Here is a table of points, one per row:
[-40 2 -59 9 -10 -5 -1 31 -19 -37 -3 9 13 -42 -21 -13 -10 -13
 27 45 13 1 39 -15 -38 -12 24 8 18 -37 9 -30]
[22 -6 13 5 -5 5 24 -20 -19 25 40 29 -14 -6 -13 -16 4 1
 -8 -2 -31 -1 -9 3 -5 24 -14 -2 5 -9 -7 -19]
[15 1 14 8 -34 -23 0 4 -3 -14 -6 25 17 -1 0 -25 -11 -4
 -33 8 4 -3 14 -1 3 26 -9 25 6 -19 4 28]
[-19 11 -3 -15 -8 -19 1 34 -31 -31 10 16 -26 21 4 -35 -10 -13
 26 -6 14 -1 3 2 -28 -13 0 3 -8 25 -29 -37]
[-13 31 13 48 33 -7 58 -15 41 -42 33 -17 40 -19 15 24 -49 -10
 -7 75 15 17 -1 -39 34 18 -56 4 -18 30 12 -37]
[34 6 12 24 -21 -50 -15 21 -23 79 66 -59 14 -2 42 46 14 28
 57 -25 44 41 22 -26 -30 -12 -34 9 31 -12 1 10]
[-7 7 12 11 0 1 30 1 -13 -2 11 18 4 -25 31 -32 -12 21
 2 -7 -33 -21 2 14 -26 1 1 6 12 -19 -25 34]
[-12 3 -15 -25 14 14 -17 14 24 7 20 12 34 8 38 -9 -10 32
 2 -7 5 -3 -26 -32 -16 52 57 17 -2 26 32 16]
[-10 2 14 -36 -19 -5 7 -3 20 3 3 42 -30 11 5 -14 10 14
 -21 -2 -9 13 -10 15 -6 -27 -24 1 -31 -6 15 -38]
[22 2 -16 -19 13 56 31 -24 14 26 43 7 13 -6 36 -26 -1 47
 22 -13 -8 -5 -31 8 15 9 31 11 -22 20 30 9]
[46 -46 -12 22 4 -28 12 -23 -21 -4 -37 -31 -19 -14 -5 -47 6 21
 8 29 -13 46 -7 8 -18 32 0 -44 16 28 13 -12]
[-56 2 -18 38 39 -3 -30 2 10 -4 -25 -15 -30 75 1 20 12 -6
 -3 -18 27 -14 -25 -13 19 15 -36 -39 24 1 1 15]
[23 8 15 2 -7 16 -10 -33 -20 13 -15 11 -39 2 -25 4 -49 5
 -22 -6 49 -13 3 -11 -23 -14 -1 -3 24 10 -22 -7]
[-14 -10 -11 -23 -22 -3 -22 7 6 6 1 2 -23 10 -4 6 -33 20
 -17 -13 27 22 -10 6 -8 37 4 1 33 -27 35 -12]
[-14 -7 -7 -14 -38 -16 -17 5 -18 -5 -3 22 34 14 21 -14 -13 0
 -22 -13 -7 27 -1 5 10 -10 -29 -8 -29 -2 31 4]
[-1 13 12 -11 5 11 10 4 15 18 20 7 -17 26 -8 -18 -21 37
 -25 36 -2 4 33 -3 -32 -17 4 2 -22 -29 -24 31]
[16 9 -14 5 -31 19 -29 -51 97 14 -32 36 69 29 4 8 15 13
 55 2 -18 -18 25 24 -48 -2 -23 -16 29 -40 -38 -41]
[-17 1 -6 9 -16 -12 13 5 -40 17 4 0 11 -10 52 13 11 -3
 9 4 -17 -17 -1 12 6 -10 11 -12 -24 -21 7 -11]
[-1 -22 28 8 -10 -8 -13 -4 -15 1 -10 -15 11 -13 -6 10 -19 9
 -24 -12 -21 -4 -9 23 -3 13 -9 5 37 26 4 6]
[-4 -40 27 -67 50 -23 62 49 41 -9 -18 6 0 -25 -8 -13 -13 -15
 21 -57 -1 20 13 -46 49 -5 -31 1 65 -53 5 -1]
[-21 -9 23 16 -29 3 -27 16 -5 -25 -12 -18 12 -2 22 -5 -1 28
 -7 -11 -7 -16 -12 -14 -16 20 -8 -1 6 2 8 40]
[-36 -4 -38 -6 5 13 -1 -8 -13 -29 40 -28 33 20 -31 -32 22 6
 -15 -54 26 5 21 58 28 6 -31 39 31 34 -26 -22]
[-6 13 -7 -7 9 -13 -15 29 -1 -8 3 -7 -11 -33 -36 -30 1 18
 25 7 -3 -26 -14 8 -8 8 -30 -21 -16 -11 10 10]
[-7 0 21 -3 -33 27 -88 6 18 15 25 -51 -5 -6 23 -65 -39 -37
 -2 21 -34 -15 -11 -50 73 -26 29 -27 16 -9 -44 -32]
[7 1 -15 -5 30 1 -25 2 -3 13 13 21 27 -24 9 3 -25 5
 -11 11 -14 -40 -1 -8 1 27 33 20 11 -16 17 38]
[54 15 28 -40 48 58 -30 30 -26 -34 5 3 -15 38 45 7 17 -58
 5 11 -38 -21 61 22 -44 20 -46 -9 31 35 43 -8]
[-38 25 71 -11 44 5 -12 -36 21 50 -28 -28 19 -32 18 -47 24 -67
 -19 5 59 42 -37 60 -29 16 2 -2 -23 -27 17 -8]
[-19 -13 3 -5 -1 -45 18 -20 12 -1 25 15 9 27 -7 -16 23 -14
 -4 -5 -48 23 -1 -18 -5 -1 22 -15 -21 14 -26 -15]
[-23 -6 -7 -25 -20 -5 24 -29 -21 -6 2 -16 30 -4 -2 70 -11 -48
 10 18 -15 -29 -13 25 28 -25 23 1 18 8 14 1]
[21 -25 2 11 -9 -7 6 -8 -17 44 -22 -23 8 -21 -18 5 -42 17
 -18 8 0 -22 13 34 10 -4 6 -27 22 8 27 -16]
[29 8 -20 35 20 -49 -38 -32 26 -30 38 1 -6 -17 -23 -39 49 -17
 -7 -16 42 -24 52 25 30 -14 15 17 18 13 22 6]
[21 49 -19 -42 1 0 -52 -14 -3 -26 -18 -13 -23 -29 -9 40 38 31
 -23 -11 -37 47 15 -6 25 30 -23 -12 -40 -18 13 2]
[4 29 35 -17 -8 8 -6 -27 -10 -28 20 -32 13 -31 -51 42 -3 7
 15 16 5 35 -44 -18 -16 -5 -3 24 27 18 -51 7]
[-7 -17 -7 -3 35 -1 -1 -27 -18 9 8 -11 -20 -6 -16 10 20 6
 21 6 -34 -6 -16 12 0 20 4 -19 13 -15 -9 -5]
[36 20 -31 -11 5 14 27 15 8 23 -10 -35 -9 54 -40 -5 0 -17
 24 23 -10 -22 11 13 45 -5 2 15 -36 -39 -16 24]
[-31 16 -21 35 -13 41 21 26 8 8 -19 -36 -29 -13 -23 -16 38 -10
 -15 9 -57 49 12 -30 -35 -50 22 73 22 -21 62 -22]
[-25 1 -21 2 15 -18 -5 -16 -32 -1 -8 5 -10 9 0 9 -11 3
 14 2 -25 11 -9 24 4 18 9 -4 3 -24 -14 -19]
[-29 -33 41 -23 -17 -8 5 -5 -26 -50 14 -2 15 27 10 12 1 28
 19 44 7 9 2 20 -1 -28 22 0 -9 -41 -22 45]
[11 7 17 4 -35 26 29 -1 -23 -16 19 -2 -13 19 -17 -11 33 -18
 6 3 1 -7 -8 -13 6 36 2 0 -12 -25 -17 14]
[-21 22 -17 12 22 7 18 18 38 -5 -2 21 -53 12 15 24 36 35
 2 33 24 -2 -6 37 18 -15 40 -25 47 19 -1 -4]
[10 10 16 5 -49 -26 5 33 39 17 25 60 -5 22 -39 13 4 -44
 32 32 -10 30 -32 25 28 -24 16 -14 30 53 32 56]
[0 -1 -43 -23 28 -38 -1 -2 23 13 -26 -6 -19 4 3 -8 -23 -14
 5 -2 -2 9 -5 -17 -20 -13 -17 64 -31 38 -38 16]
[51 -40 -15 56 22 14 -5 66 47 -46 40 -15 4 -14 0 45 -30 -35
 -41 -48 -3 32 -31 52 -37 -17 30 -33 -46 -32 -31 -8]
[-10 -32 7 8 5 9 -9 -16 -2 13 15 22 -10 3 18 42 27 2
 -27 4 -1 -30 -17 -25 13 -21 -2 1 18 10 -17 -14]
[-6 39 0 0 -34 -15 27 -7 -10 -12 2 6 -9 -5 3 -6 28 -31
 1 -37 11 -26 15 -42 -22 13 22 -39 -40 -17 26 -6]
[6 -17 -6 18 -25 23 11 -23 -13 1 -2 9 -3 -9 20 -14 -21 15
 -10 -17 4 4 -18 -10 -1 -28 -34 -9 13 15 6 6]
[42 8 51 36 55 -10 -29 7 -50 -28 -38 21 62 31 -48 0 -5 46
 40 -26 14 5 -38 -28 1 -49 18 28 -19 1 35 -40]
[10 33 -14 72 4 -5 4 -2 -26 19 -32 25 -25 35 37 5 -17 -32
 9 -21 -5 -13 -31 24 37 32 -14 30 14 -15 -16 13]
[23 -2 -16 -2 6 -19 -18 -34 5 -19 -18 -11 -17 -1 6 -10 -4 -2
 -15 -22 -10 -4 -7 -7 -20 -3 0 1 1 13 6 4]
[-14 -10 -30 -5 14 48 19 -2 -19 18 21 3 39 20 -27 -23 11 0
 -18 9 26 7 16 -35 -10 -14 -2 -54 -30 7 18 43]
[13 -7 -17 -8 -25 13 32 -45 -18 -5 -17 -7 10 36 2 18 -16 -17
 -22 -20 6 26 16 -19 -6 10 38 -3 11 -19 4 8]
[29 -23 1 14 -21 16 -1 -4 14 -9 -25 2 7 -35 2 8 30 -8
 -8 -7 14 -34 -29 -22 -4 2 -8 6 15 -7 -1 31]
[-22 6 2 -17 -33 18 8 55 -6 39 17 12 7 -6 -44 20 10 5
 -5 1 -2 -47 -9 5 -6 42 -5 0 -27 2 3 -37]
[-2 14 -20 -28 32 1 -27 1 -25 38 26 43 18 6 2 17 -28 -12
 -27 22 -2 19 7 -11 -6 -3 18 -7 -5 -7 -3 16]
[-13 -54 -30 -13 18 20 -7 9 -12 12 -32 18 -9 -44 2 3 19 -33
 53 6 28 18 8 -10 0 -11 -25 14 -37 43 -43 14]
[-13 31 0 11 3 1 6 -28 15 -12 -6 -8 -29 -24 -11 -3 -37 7
 23 -37 -11 -29 -16 -13 -32 -7 -11 -33 0 26 15 13]
[44 18 -38 -21 -26 19 -13 9 -13 -22 -37 12 -8 -33 39 -7 10 36
 -17 7 28 30 -17 13 32 -7 -31 -7 -14 -20 15 -16]
[-41 -23 55 44 4 29 -12 -10 17 6 -17 26 -30 -35 -12 33 -27 10
 32 -37 -2 39 90 8 46 8 4 15 -44 19 -4 10]
[-1 -23 13 21 14 -14 -7 -1 -7 27 4 29 4 -8 -7 17 40 5
 -57 28 -6 -35 -10 -30 3 -14 -24 11 4 -10 -22 3]
[-15 -28 2 -12 -6 -31 2 16 39 6 -34 -59 -3 24 -9 7 4 11
 -4 8 -13 -39 10 23 -12 -19 -17 22 -43 28 19 3]
[-2 65 6 -1 6 0 38 57 -3 15 -57 -8 31 3 17 -3 33 16
 -37 -8 -5 7 38 14 23 7 42 -33 26 55 -62 3]
[1 17 10 -38 7 -26 23 -4 5 -17 3 -23 -26 -9 3 7 -3 2
 1 -12 14 -42 7 17 12 -54 9 9 -20 5 -4 -18]
[17 -48 28 -9 -5 -9 14 1 21 -22 -9 -19 -22 19 14 15 3 -9
 22 42 46 -9 14 -27 13 39 37 34 -25 21 -2 -43]
There is one direction along which these points spread out most. How many in every 100 of the points above lie lower along it than each point below? Round to a whole number. More than half of the points above lie lower than the first one.
[-13 -54 -30 -13 18 20 -7 9 -12 12 -32 18 -9 -44 2 3 19 -33
 53 6 28 18 8 -10 0 -11 -25 14 -37 43 -43 14] 97
[22 -6 13 5 -5 5 24 -20 -19 25 40 29 -14 -6 -13 -16 4 1
 -8 -2 -31 -1 -9 3 -5 24 -14 -2 5 -9 -7 -19] 10
[-21 -9 23 16 -29 3 -27 16 -5 -25 -12 -18 12 -2 22 -5 -1 28
 -7 -11 -7 -16 -12 -14 -16 20 -8 -1 6 2 8 40] 16
[-31 16 -21 35 -13 41 21 26 8 8 -19 -36 -29 -13 -23 -16 38 -10
 -15 9 -57 49 12 -30 -35 -50 22 73 22 -21 62 -22] 71
[7 1 -15 -5 30 1 -25 2 -3 13 13 21 27 -24 9 3 -25 5
 -11 11 -14 -40 -1 -8 1 27 33 20 11 -16 17 38] 3
[-1 -23 13 21 14 -14 -7 -1 -7 27 4 29 4 -8 -7 17 40 5
 -57 28 -6 -35 -10 -30 3 -14 -24 11 4 -10 -22 3] 30
[34 6 12 24 -21 -50 -15 21 -23 79 66 -59 14 -2 42 46 14 28
 57 -25 44 41 22 -26 -30 -12 -34 9 31 -12 1 10] 54
[-38 25 71 -11 44 5 -12 -36 21 50 -28 -28 19 -32 18 -47 24 -67
 -19 5 59 42 -37 60 -29 16 2 -2 -23 -27 17 -8] 76
[-17 1 -6 9 -16 -12 13 5 -40 17 4 0 11 -10 52 13 11 -3
 9 4 -17 -17 -1 12 6 -10 11 -12 -24 -21 7 -11] 11
[23 8 15 2 -7 16 -10 -33 -20 13 -15 11 -39 2 -25 4 -49 5
 -22 -6 49 -13 3 -11 -23 -14 -1 -3 24 10 -22 -7] 52
[36 20 -31 -11 5 14 27 15 8 23 -10 -35 -9 54 -40 -5 0 -17
 24 23 -10 -22 11 13 45 -5 2 15 -36 -39 -16 24] 68
[4 29 35 -17 -8 8 -6 -27 -10 -28 20 -32 13 -31 -51 42 -3 7
 15 16 5 35 -44 -18 -16 -5 -3 24 27 18 -51 7] 83
